In the rows, zero is written as 128.
Each path is a new rotation, seen through one point. The rows after it are directions, each followed by how far the rotation turns it, in degrees a step (0 if it stays put).
Each turn is a multiple of 5 degrees from 10 to 175, or 0.
Each row of a path follows its step; steps can be skipped.
Path 1:
step 0: [118 124 130 118 134 135 132 131 127 119 138 135 124 121 127 133 125 119
 143 127 126 122 131 130 136 131 126 125 130 135 122 132 126 126 134 124
 135 128 128 112 117 124 122 137 138 118 134 124 124 135 130 133]
step 1: [121 131 123 124 131 128 120 125 130 129 139 135 124 131 116 127 123 121
 131 132 122 116 125 121 138 119 126 125 120 126 125 127 127 120 127 122
 139 112 123 136 126 127 126 132 120 135 136 136 131 138 128 135]
step 2: [126 134 133 129 126 126 120 125 130 131 121 131 125 126 131 137 112 132
 133 138 119 127 129 136 124 124 125 128 128 132 124 132 149 133 128 128
 137 114 138 134 133 123 123 131 115 123 132 127 129 128 133 132]
step 3: [133 130 131 139 137 136 110 121 124 133 122 131 130 135 138 125 130 126
 119 131 122 123 130 142 135 133 129 140 129 133 132 123 132 129 129 130
 134 126 120 129 130 134 128 135 118 123 125 120 116 126 130 134]
step 4: [131 130 137 138 115 145 129 126 126 126 125 132 127 124 141 134 133 121
 119 126 129 127 138 123 117 130 126 132 140 125 133 128 122 120 130 130
 126 121 127 132 118 133 125 128 127 127 135 121 121 135 139 133]
step 5: [135 126 137 122 124 124 118 126 128 123 137 137 119 116 134 126 128 132
 122 120 121 126 131 125 127 126 135 121 131 122 134 135 126 128 118 130
 122 128 109 124 119 119 125 126 133 123 137 119 128 137 126 126]
step 6: [121 124 124 121 129 121 130 125 123 123 137 141 122 133 136 138 124 125
 140 133 131 129 140 118 133 128 138 125 132 126 129 129 138 127 127 119
 132 125 123 116 117 124 128 137 140 132 129 127 121 129 130 133]
step 7: [118 134 130 124 124 129 118 131 132 122 136 124 123 130 121 133 133 122
 127 132 121 126 132 121 145 119 128 123 119 129 116 129 132 127 121 118
 138 128 136 122 121 129 133 133 116 129 133 127 120 133 123 132]
step 8: [116 131 132 132 135 135 128 122 133 121 123 128 133 129 125 133 122 131
 139 130 120 123 123 134 129 120 123 132 128 138 129 125 137 130 131 123
 143 129 131 134 125 123 125 129 121 113 144 126 128 135 136 132]
step 9: [128 129 130 138 126 131 115 121 122 136 129 138 124 131 125 122 120 124
 120 127 133 124 122 140 128 124 123 143 129 134 124 128 131 122 131 134
 134 116 119 133 133 128 126 141 125 127 140 131 120 136 127 126]
step 10: [128 130 132 122 121 134 122 126 124 140 124 134 127 117 146 125 122 119
 123 128 124 129 138 136 118 133 126 130 138 121 125 135 126 135 131 135
 138 116 129 133 120 129 129 127 125 128 130 129 124 129 138 136]
Speeds:
[127 127 128 128 129 128 130 125 127 127 129 128 129 132 127 129 126 127
 128 130 130 129 126 130 130 127 132 128 129 127 130 125 125 128 131 128
 126 126 126 128 128 132 126 131 129 129 127 128 125 130 126 130]	130
